Named turns come first, each shown by rows before and after it. Which turns, in which order, take the first row of each pair that follows to the second? Write the first one first, as in the answered first pair.
E:
[-2.20 -1.04 -0.48 -1.31 -0.63  2.14  2.53 -1.48  0.50 -0.53 -1.29]  ->  [ 1.89 -1.51 -0.52 -0.79  1.48  2.62 -1.44  1.25 -1.98  1.04 -0.68]
[ 3.84  0.47  0.17  2.39  1.57 -1.95 -3.99 -0.30 -0.36 -0.22 -2.12]  ->  [-1.33  0.58  0.06  1.87 -0.63 -1.70  1.31 -4.01  3.36 -2.13 -2.25]
[ 1.70  0.85  0.66  2.24  0.27 -1.02 -2.60  0.84 -0.68 -1.29 -2.38]  ->  [-1.58  0.11  0.55  2.49 -0.33 -0.38  0.97 -1.45  1.76 -2.72 -1.68]
M:
[ 0.20 -2.63  0.39  1.31  0.29  1.44 -1.31 -0.63 -1.05  0.73  0.76]  ->  [ 0.69 -1.31  0.29  2.42  0.53  0.26 -1.87 -1.16 -0.71  0.32 -0.24]
[-4.98 -1.58  2.89 -0.46 -3.13 -0.20  1.07 -2.06  1.10  0.24  0.35]  ->  [-2.67 -1.56  3.60 -2.36 -3.59 -0.97 -1.94 -0.09 -1.83  2.23 -0.55]
[ 0.84  3.82 -1.53 -1.26 -0.28  0.82  1.43  1.60  0.28  0.22  2.36]  ->  [ 1.40  4.74 -1.55 -0.89 -0.36 -0.22  0.32  1.68 -0.12 -0.02  1.09]
[ 0.42  0.08  1.98 -1.09 -0.79  0.47 -2.42  0.82  1.27  1.14 -2.46]  ->  [-1.65  0.03  1.23  0.08 -0.66  1.01 -0.05 -0.74  3.42 -0.44 -1.68]
H:
[ 0.59 -1.67 -0.36 -0.04 -0.16  1.49 -1.28  1.76  0.74 -0.90  1.31]  ->  [ 0.34 -1.04 -0.58 -0.50 -0.59  1.47 -0.52  1.81  1.24 -1.08  1.38]
[ 0.60 -4.74  1.04 -1.50  0.51  0.87 -0.73  0.35 -3.00  1.57 -0.28]  ->  [ 3.33 -0.51 -0.72 -1.45  1.43  0.05 -1.87  3.21 -2.53  0.94  1.04]
[-2.20 -2.83  1.79 -2.77 -1.19  1.48  1.11 -1.97 -0.19  0.78  0.93]  ->  [ 1.59 -3.29  1.52 -0.37  1.59  0.80 -2.87 -0.49 -1.98  1.32  0.02]
B:
[ 2.40  0.89  0.28 -0.17  0.87  0.67 -1.34  2.68 -1.25  1.09  0.47]  ->  [ 1.98  1.59  0.31  0.96  0.25 -1.21 -1.94  1.20 -0.99  0.68 -1.96]
[ 2.24  1.87  1.33  0.77 -0.51 -1.34 -0.60  3.56  0.61 -2.18  1.65]  ->  [ 2.90  0.47  1.97  0.87 -0.06 -1.27 -1.73  3.52 -0.50 -1.42  1.13]
[-0.98  0.47  0.73  2.03  0.33 -2.35  1.49 -3.41 -0.17  0.95 -1.02]  ->  [-1.25  1.44 -0.28  0.36  0.50 -0.34  3.65 -1.66  0.61  0.56  2.52]

Between the rows of a pair lie two turns.
[ 1.61  3.16 -2.46 -1.37  1.34 -0.42 -0.70  2.62 -0.04 -2.63  0.39]  ->  [ 0.46  2.03 -2.51  1.57  2.71 -0.34 -0.56  0.43  1.55 -3.57 -0.56]
B M
[ 1.91  0.04 -1.90  2.24  2.12  0.17  0.09 -0.03  0.84  0.00  2.40]  ->  [-0.66  0.92 -1.59 -0.53 -0.47  0.01  2.94 -0.72  1.68 -0.34  2.71]
E M
[ 1.09  1.54 -0.65  1.40  0.48  0.77 -0.87  1.75  0.14 -0.72  2.65]  ->  [ 0.08 -2.40  1.04  0.30  0.11  2.03 -0.64  0.54 -1.68  0.96  1.92]
H B
[ 1.41 -1.50  0.57 -1.10 -0.11  1.25 -0.40  0.69 -2.77  1.86  2.04]  ->  [-0.49  1.35  0.76 -0.83 -2.85 -1.98  0.90 -1.71 -0.93  0.45 -1.76]
E M
[ 0.34  1.10 -0.77 -1.27 -0.76  0.60 -2.95  1.79 -2.64  0.19  1.33]  ->  [-0.57  1.78 -2.03  0.45  0.32  1.25 -1.05  1.03  0.00 -1.64  2.85]
M B
[ 2.04 -2.75  0.36  2.16  0.98 -1.00 -1.20  1.60 -2.59  0.98 -0.95]  ->  [-1.03  1.78 -1.56  0.44 -1.18 -1.44  3.51  1.56  1.02 -1.54  0.68]
H E
[-0.97  0.83  0.54 -0.97 -0.74 -0.03  1.25  0.85  0.13 -0.38  1.13]  ->  [-0.85  1.49  0.33 -0.15 -0.70 -0.94  0.73  0.14  0.65 -0.91  0.12]
M M
[-2.33  1.08 -0.51 -2.43 -0.95  0.10 -0.59 -2.07 -3.08  0.65 -2.31]  ->  [-3.22 -1.15 -1.04 -0.67  0.65  1.86  0.68 -3.15 -1.54 -0.15 -0.49]
H E
[ 2.03  3.17 -2.75  1.01  1.68 -1.96 -2.77 -0.51 -0.95 -1.62  1.23]  ->  [-2.30 -0.89 -1.88  0.17  1.58  1.19  1.70 -3.05  0.63 -2.07  3.40]
M H
[ 1.05  2.20 -0.38 -1.24 -0.47 -1.68 -0.78  0.23 -1.42  0.97  1.29]  ->  [ 0.73  0.78 -0.53 -0.56  1.00  0.53  0.37  0.13 -0.77  0.41  3.56]
M B
[ 1.30  2.36 -1.75  0.69  1.30  1.36  0.36  2.22  1.54 -1.12  2.54]  ->  [-1.37  1.31 -0.86 -1.71 -1.18  1.39  2.93  0.39  1.57 -0.90  2.12]
M H
[-0.42 -1.06  1.24  1.27 -0.53 -1.00 -0.36 -1.19 -0.12  1.20 -2.78]  ->  [-0.26 -2.08  1.60 -0.56 -0.41  0.45 -0.19 -0.16 -1.17  2.27 -1.32]
M M
[-0.98  2.83 -2.85  3.83  2.25  2.05 -0.67  0.42  2.26 -2.16  1.67]  ->  [ 2.11  3.49 -2.35  2.98  1.49  0.60 -4.01  2.18 -0.39 -0.61 -0.13]
M M
[ 4.83 -0.42 -1.06  0.63 -0.24  1.71 -3.89  4.96 -1.04  1.75  2.77]  ->  [ 2.79  1.74 -2.74  4.27  1.29  1.44 -1.35  2.88  3.57 -2.04  3.36]
M B
[-2.12  1.96 -1.56  0.51 -0.30  0.84  1.96  0.15  1.54  0.98 -0.03]  ->  [-1.46  1.58 -1.69 -0.38  0.28  1.91  1.68  1.22  0.75  1.49  0.95]
E H
[ 0.64 -3.00  0.58  3.88  1.48  0.41 -0.42 -2.28  0.82  0.47 -3.67]  ->  [ 1.19 -2.37  0.05 -2.82 -0.20  3.52  2.08  2.24 -1.49  2.25  2.14]
B M
[ 0.52  3.46  0.89  1.09 -0.51 -2.48 -1.52 -0.51  1.67 -1.23 -2.63]  ->  [-2.97 -0.68  1.57 -1.85 -0.97  1.34  2.64 -1.39  1.86 -0.73  1.49]
B H
[ 1.29  1.04  0.89  1.61  1.09 -3.29 -3.86  0.35 -1.23  0.17 -2.56]  ->  [-1.79 -2.27  0.70  3.69  3.47  0.28 -0.59 -1.79  1.50 -1.42  0.51]
M H
[-2.05  0.15 -2.09  0.79  3.22 -0.42  2.34 -0.70  2.18  0.50  4.80]  ->  [-0.81  0.78  0.29 -1.29 -0.60 -5.33 -1.66 -1.42 -1.44  3.31 -2.15]
B E
[-1.71 -2.40  0.34 -2.79  2.60  2.68  0.07  1.02 -1.17  2.29  2.71]  ->  [-0.72 -1.18  1.30  0.96  2.30 -1.78 -3.61 -1.00 -1.36  1.97 -3.58]
H B
[-0.68 -2.23  1.26  4.22  1.79  0.47 -1.03 -2.31  0.72 -1.85 -0.53]  ->  [-1.53 -1.03  1.50  3.57 -0.01 -0.90 -0.28 -3.23  1.32 -2.16 -1.73]
E E
[-3.88  0.93 -0.68  0.50 -1.02 -0.03  4.69 -2.57  3.31 -2.64 -0.12]  ->  [ 0.51 -4.89  0.23  0.46  3.50  3.98 -0.08  1.08 -1.66  0.80  2.97]
B H
[-3.33  2.61 -0.54 -1.12 -0.68 -2.24  1.29 -1.75 -0.56 -1.31 -5.11]  ->  [ 0.17  4.15 -1.35 -4.10 -0.32 -1.15 -0.52  2.96 -3.03  0.34 -1.74]
B M
[ 0.70  0.24 -1.21  0.26  4.33  2.38 -0.57  2.78 -0.89  0.67  2.44]  ->  [-3.05  1.30  1.06 -2.23 -1.73 -1.76  1.15 -1.15 -1.19  1.09 -3.36]
E H
[ 2.10  3.00 -0.35 -2.36 -0.80 -1.75 -1.83  2.04 -1.05  0.44  0.23]  ->  [-0.22 -3.50  0.67 -1.94  1.34  2.30 -0.14  0.48 -1.40  1.14  2.85]
E B
[-0.96 -2.01  2.04  0.80 -0.51 -0.43 -1.34  0.66 -0.29 -2.08  1.91]  ->  [-1.02  0.15  1.79  1.19 -1.42 -1.45 -1.20  0.31  0.64 -2.77  0.75]
M B
[-2.10 -3.91  1.57 -1.53  0.21  0.61  1.16 -1.67 -1.86  0.46 -0.20]  ->  [ 0.08  1.45 -0.12  1.94  0.59 -3.13 -1.07 -1.10  0.05 -1.56 -3.10]
H B
[-1.45 -3.59  0.99  0.53 -1.70  0.78  0.15  1.17 -1.57  2.94 -0.04]  ->  [-2.44 -0.43  0.68  0.58 -3.86 -1.69  1.33  0.13  0.07  1.62 -2.04]
E B
[ 1.79  1.96 -0.46 -3.55 -0.74 -0.38  0.05  2.89 -2.31  0.59  2.09]  ->  [-2.40  1.67  0.24 -0.28 -1.91 -2.68  2.67 -2.65  1.27 -1.79 -1.99]
M H
[-0.29 -1.99 -0.18  2.25  2.01  0.69 -2.17 -2.07 -0.29  1.81 -0.98]  ->  [-1.51  3.45 -2.33 -0.57 -0.31  0.26  1.31 -0.55  2.31 -0.18  1.24]
H H
[-5.57 -0.23  1.37 -3.45 -4.25 -0.68  2.76 -4.34  1.94 -0.44 -1.90]  ->  [ 2.98 -0.78 -0.14  4.44  3.86 -0.61 -6.81 -0.69 -0.39 -0.01 -2.58]
E M
[ 1.35 -0.35  0.83  0.27 -1.06 -1.22 -1.69  0.10 -1.21  1.50 -1.70]  ->  [ 1.37  2.36 -0.35 -1.10 -1.10 -0.75 -0.18  1.43 -0.27  1.04  0.52]
H B
[ 0.80 -0.83  0.70 -0.33  0.26 -0.03 -0.51  0.27 -0.97  1.02 -1.24]  ->  [ 0.47 -0.82  0.18  1.18  1.40 -0.04 -0.29 -0.44  0.07  0.11 -0.76]
M E
[ 1.52  0.26 -1.30 -1.96 -1.76  0.00  1.31  2.34  0.60 -1.11  0.79]  ->  [-0.23 -1.43 -0.26 -1.93 -2.61 -0.28  2.07  0.00  0.62 -0.70 -0.92]
B E
[-0.31 -2.63  0.61  0.65 -0.16  0.97 -0.81 -2.29  0.23 -0.45  0.13]  ->  [ 1.06 -0.84 -0.37  1.91  1.22  1.11 -0.97 -1.37  0.98 -1.20  1.34]
H M
[-1.14  1.37  0.63  0.51 -0.44 -0.53  1.55 -0.17  1.38 -0.98  1.30]  ->  [-0.41  0.52  1.09 -1.50 -1.18  0.15  1.24  1.05 -0.49  0.43  1.67]
M E
[ 2.62  0.12  0.27  2.37  1.77 -0.59 -2.74 -0.10 -2.16 -0.02 -1.11]  ->  [ 2.68  1.93 -0.56 -0.62  1.23  0.72 -1.06  2.37 -1.93  0.07  2.18]
H B
[ 2.80  1.91 -1.46  0.87  0.64 -1.25 -2.65  2.06 -1.00  0.25 -0.93]  ->  [-1.29  2.19 -2.19  1.10 -0.43 -0.11  2.08 -0.43  2.75 -2.08  0.52]
B E
[-1.05  2.55  0.60 -6.64 -5.52 -0.61  4.59  0.44  0.58  1.34  0.30]  ->  [-3.05 -1.08  2.31 -3.24 -5.00 -1.65  3.96 -4.04  1.05  1.02 -4.05]
H B
[-1.63 -1.34  0.59 -1.85 -0.61  1.24  2.00  0.31  0.11 -0.47  2.26]  ->  [-0.13 -0.93  2.00 -1.33 -1.65 -1.27 -1.33 -0.01 -2.01  1.17 -1.80]
H E
[ 0.14 -0.96 -1.50  2.19  3.36  0.44  0.56 -0.14  1.75  0.35  3.71]  ->  [ 2.34  2.48 -1.04 -0.13  0.29 -3.71 -2.18  1.46 -0.43  1.62  0.02]
H E
[ 0.61 -0.82 -0.09 -0.38 -0.47 -0.15 -0.54 -0.84 -0.70  1.54 -0.44]  ->  [-0.03  0.59 -0.90 -1.09 -0.73  0.38  1.06 -0.64  0.40  0.86  0.81]
B B
[ 0.47 -2.76  2.04 -2.90 -1.21 -0.65 -1.15  0.43 -3.62  3.16 -1.31]  ->  [-3.37 -3.86  1.09 -1.68 -0.22  1.60  3.29 -2.00  0.24  0.62  1.15]
M M
[ 2.31  3.48  0.84  0.75  0.50 -3.59 -3.10 -0.78 -0.04  1.47 -3.86]  ->  [-2.24  1.96  1.81 -1.56 -2.24 -2.86  1.45 -3.70  1.05  1.18 -3.90]
H H
[-1.88  1.16 -2.09  2.30  1.08 -0.22 -0.20 -1.39  0.75 -1.99 -1.80]  ->  [-2.41 -1.31 -2.01  0.82  1.56  2.46  1.04 -0.70  0.36 -1.39  1.00]
B H
[-0.10 -0.51  0.55 -3.73 -2.75 -0.20  1.36  1.18 -1.31  1.02 -0.06]  ->  [-0.48 -0.14  0.81 -2.84 -3.45 -1.43  0.97  0.44 -0.95  0.99 -2.06]
B B
[-0.05  1.43 -1.93 -0.07  0.81  2.86  1.16  1.57 -0.47  0.03  3.84]  ->  [ 2.03  3.30 -1.42  1.41  0.09 -0.53 -2.53  1.65 -1.88  0.52 -0.33]
M B
[-1.95 -2.30  0.39  1.55  0.14  1.62  1.42 -1.31  0.30  1.42 -1.79]  ->  [-0.32 -1.25 -0.74  3.14  2.15  1.83  0.47 -0.15  0.73  0.60 -0.25]
H M
[ 0.25 -2.19  2.27  2.09  0.45 -0.18 -2.02 -1.39 -2.74  0.33 -2.39]  ->  [-3.08  0.87  0.50  0.60 -1.45  0.17  3.18 -2.26  0.94 -2.24  0.29]
E B
[-1.79  1.47  2.10 -3.57 -2.18  0.18 -0.65  0.29 -1.85  0.56 -1.52]  ->  [-3.30 -2.08  2.24 -1.44 -0.17  2.60  0.72 -1.39 -0.57 -0.15 -0.02]
H E
[ 0.38  0.16  0.96 -3.41 -2.04 -0.01  1.14  0.56 -0.77  1.84  0.24]  ->  [ 1.58 -0.49  0.85 -2.87 -0.73  0.58  0.00  1.47 -1.28  2.06  0.75]
E E
[ 0.85 -1.30 -0.16  1.89  3.82  1.72 -1.41  1.55  0.66 -0.41  0.75]  ->  [-2.36 -0.48 -0.29 -0.51  1.07  2.16  2.57  0.25  2.41 -1.16  1.53]
H H
[ 1.67  2.30  1.77  0.55 -1.14 -2.03 -0.73 -1.48 -0.01 -0.56 -3.06]  ->  [ 2.19  2.46 -0.14 -0.69  1.07  1.81  1.27  1.17  0.98 -1.15  3.25]
B E
[ 2.69  2.62 -1.89 -1.83 -0.11  0.93  0.49 -0.70  0.28 -0.29  2.49]  ->  [ 1.16 -2.68  0.15 -0.37  0.56  1.67 -0.29 -3.52 -1.27  1.01  0.50]
H H
[ 1.59  2.33  0.84 -3.02 -1.51  0.29  0.05  1.55 -1.38  1.00  0.77]  ->  [-0.60  2.70  0.59  1.21 -0.81 -1.50  1.25 -2.18  1.96 -1.60 -1.97]
B M
[ 0.90 -1.13 -1.45  2.03  0.69 -2.36 -1.47 -1.36  0.67  0.38 -0.75]  ->  [-1.27 -1.22 -1.80  1.02 -0.04 -1.79  1.08 -1.99  2.21 -0.38  0.71]
B H
[ 1.27 -4.00  1.37 -2.41  0.94  0.84 -2.33  0.03 -4.21  2.56  0.16]  ->  [-3.27 -0.54  0.91 -4.13 -3.20 -0.79  2.64 -2.74 -0.78  0.45 -0.80]
E B
[-0.41  0.91  0.62 -0.96  0.54  3.77  1.73  4.61  2.82 -0.27  3.84]  ->  [ 2.59  2.11  2.11 -2.19 -1.27  0.09 -2.69  5.28 -0.84  1.94 -0.59]
E B
[ 1.50  0.48  0.65  1.58 -1.92 -2.18 -1.45 -0.07  0.84 -0.11 -4.64]  ->  [ 1.87 -2.43  1.26 -2.53 -2.26  1.16 -1.05  2.32 -1.73  2.35 -0.90]
M M
[ 0.60  0.89  1.37 -6.00 -3.75 -1.72  2.78  0.39 -6.43  3.98 -0.39]  ->  [ 1.47 -0.07  2.07 -3.37 -3.00 -3.10  0.41 -1.17 -6.95  4.50 -3.53]
B H
[-0.87 -3.07  0.52  0.58  3.26  1.53  1.84 -1.51  2.92 -1.75  0.02]  ->  [ 1.54 -0.78  0.79  1.70  2.85 -1.87 -1.82 -0.83  1.73 -1.26 -3.69]
M M
[ 0.37 -1.72  1.32  1.74 -0.77 -1.62 -0.69 -2.67 -0.22  0.50 -3.11]  ->  [ 0.93 -0.06 -0.23 -3.70 -1.91  0.94  1.70  1.27 -1.08  1.45  2.01]
B M
[-0.63 -0.48  0.59  0.95 -0.12 -2.00 -0.29 -0.26  0.43  0.23 -1.08]  ->  [-0.30 -0.01  0.11 -1.37 -0.60 -1.09  0.51  1.66 -0.15  0.81  1.31]
B M
[-2.08 -2.50 -0.15  2.99 -1.84  0.78  3.07 -2.55  3.07 -0.15 -2.27]  ->  [ 4.02  3.21 -2.50  1.57 -0.41  0.11  0.24  3.67  1.64  0.26  1.07]
E H
[-0.37  0.11  1.98 -2.24 -2.16 -1.00 -1.86 -0.32 -4.72  2.40 -4.48]  ->  [ 1.75 -2.15  1.49 -0.59  1.29  1.99 -3.10  0.94 -5.31  2.78 -1.74]
E E
[-2.20 -1.35  0.42  0.21 -0.24  1.31  2.31 -2.54  0.20 -2.31  2.13]  ->  [ 1.60  2.25  0.52  1.30 -0.44 -2.57 -2.27 -0.86 -1.59 -1.73 -1.74]
E B
[-0.95  0.48 -0.82  1.21  0.52 -0.79  0.24 -0.60  2.19 -2.43  0.79]  ->  [ 1.62 -0.43 -0.31  0.20  1.16 -0.56 -2.63  1.56 -0.62 -0.58  1.00]
B M
[-3.38  0.76  0.58 -0.97 -4.87 -1.95  2.94  1.94 -0.40 -0.54 -1.26]  ->  [-2.69 -5.70  1.91  2.36 -0.72  0.79  0.31  1.19 -1.90  0.53 -0.76]
H E
[ 2.82 -0.04  1.14  3.13  0.55 -2.42 -3.03 -1.73  0.95 -0.90 -4.15]  ->  [ 3.51  3.57 -1.41 -1.24  0.59  1.05  0.79  3.03  2.00 -1.69  3.46]
H B
[-2.65 -3.67  1.23  0.60 -0.54 -0.49 -1.16 -2.39 -0.89  1.56 -1.24]  ->  [-1.78 -2.22  0.42  2.80  0.48 -1.51 -2.45 -2.31 -0.36  0.64 -2.02]
B H
[ 1.38  2.75  0.26 -2.94 -1.96  0.22  1.38  1.94 -1.05 -0.70  0.46]  ->  [ 1.85 -2.96  1.88 -0.59  0.39  1.85 -0.73  0.85 -3.01  0.74 -0.35]
E B
[-2.98  2.14 -1.45 -4.01 -1.66 -0.75  2.39  0.25  3.41 -1.51  3.71]  ->  [-1.08 -3.14  1.79 -0.88 -0.43 -3.48 -4.47 -2.17 -0.76  1.53 -3.57]
B B
[ 2.05  0.21  0.18  0.31  0.75 -0.85 -2.12  0.94 -0.98  0.40 -2.62]  ->  [ 2.04  0.37 -0.38  1.35  1.95 -0.32 -1.96  1.00 -0.22 -0.30 -1.10]
M E
[ 0.41  2.37  0.16 -1.55 -2.25 -3.34 -3.62  0.92 -0.19  3.80  0.79]  ->  [ 0.29  0.43 -1.26  2.87  2.66 -0.20 -2.71  0.60  2.38  2.06  4.24]
M E
[-1.79 -5.28  0.41  0.26  2.36  1.51  3.26 -3.29  0.16 -0.39 -0.37]  ->  [ 1.32  0.32 -1.27  3.99  3.84 -2.39  0.07 -2.24  1.56 -2.31 -3.17]
H B
[-1.32  1.08 -0.05  0.74 -0.93 -2.35  1.52 -2.84  2.00 -0.51 -2.31]  ->  [ 1.47  1.65 -0.49  2.65  1.00 -2.69 -1.29 -1.48  0.84 -0.23 -2.48]
H H
[-0.10 -4.68  1.25  0.98  3.55  1.98 -0.98 -1.60 -0.76  0.10  1.60]  ->  [ 1.73  1.14 -0.35  3.60  3.20 -2.08 -2.58 -1.16  1.20 -1.70 -1.66]
B H
[-1.22  1.83 -0.32 -0.15 -2.15 -0.02  1.12 -0.16  1.30 -1.56 -0.93]  ->  [-0.58 -2.17  0.40 -1.29 -0.63  2.67  0.31  0.56 -0.63  0.25  1.08]
B H
[ 0.32 -2.05  1.33 -0.01 -0.57  1.08 -0.82  0.09 -2.07  2.41  0.24]  ->  [-1.04  1.96 -0.49  1.49 -0.96 -0.08  1.96 -0.86  1.93 -0.80  0.64]
M B
[ 0.34  0.96 -0.08 -2.38 -1.36  0.25  1.14  1.31 -0.39  0.11  1.49]  ->  [ 0.22 -1.56  0.98 -1.76 -0.56  0.81  0.06  0.46 -1.78  1.08  0.55]
H E
[ 0.36 -1.07  0.30  0.28  0.37  0.03 -1.36 -1.51  0.18  1.19 -2.32]  ->  [ 1.49 -0.11 -1.18  0.97  1.93  1.53 -0.67 -0.10  1.31  0.50  0.64]
B E
[ 1.94 -0.84 -0.41 -0.54  2.94  2.38 -1.18  0.34  0.31  2.62 -0.52]  ->  [-0.99  0.64 -0.20 -2.55 -0.37  0.78  2.25 -1.80  2.03  1.59 -1.80]
E M
[ 0.48 -1.80 -0.70 -0.86  1.89  1.33 -1.74  2.46 -1.27  0.80  1.85]  ->  [-2.08 -2.09 -0.60 -0.83  1.57  2.30  1.23  0.69  0.87 -0.09  2.28]
E E
[ 1.09 -3.75 -0.65 -1.85  1.80  2.76 -0.26  0.35 -1.45  1.57  4.77]  ->  [-1.38 -1.28 -2.02  3.22  2.35  0.68  1.55 -3.36  3.49 -2.10  2.31]
M M
[ 2.17  0.11 -0.27 -0.36  1.36  1.71 -1.46  2.82 -1.76  0.90  2.52]  ->  [-2.71 -0.41  0.56  1.64 -0.58 -0.63  1.75 -2.85  1.30 -1.29 -1.68]
B E
[-0.14  0.30  0.07  2.38  2.16  0.26 -0.98 -1.19  0.06 -0.52  0.55]  ->  [-0.81  1.59 -0.27  1.76  1.45  0.01  0.35 -1.23  0.81 -0.96  0.94]
B H
[ 0.60 -1.79  2.59 -0.97  1.17 -1.08 -1.75  3.46 -1.57  1.21 -0.59]  ->  [-1.66  0.69  0.60  1.00  1.83 -0.44  1.99  2.25  2.88 -2.21  1.45]
M B
[-3.93 -0.44  2.69 -0.98 -0.67  1.65  1.34 -0.89  1.27 -1.25  1.18]  ->  [-0.25 -1.17  3.79 -1.55 -0.05  0.55 -2.87  1.29 -2.38  1.21 -0.36]
B E
[-0.80  1.12  0.07 -5.09 -3.03  0.18  1.16  1.63 -1.61  1.07  3.63]  ->  [-0.27  0.43  1.35  0.62 -2.39 -4.23 -2.72 -2.08 -1.64  0.75 -4.13]
H M
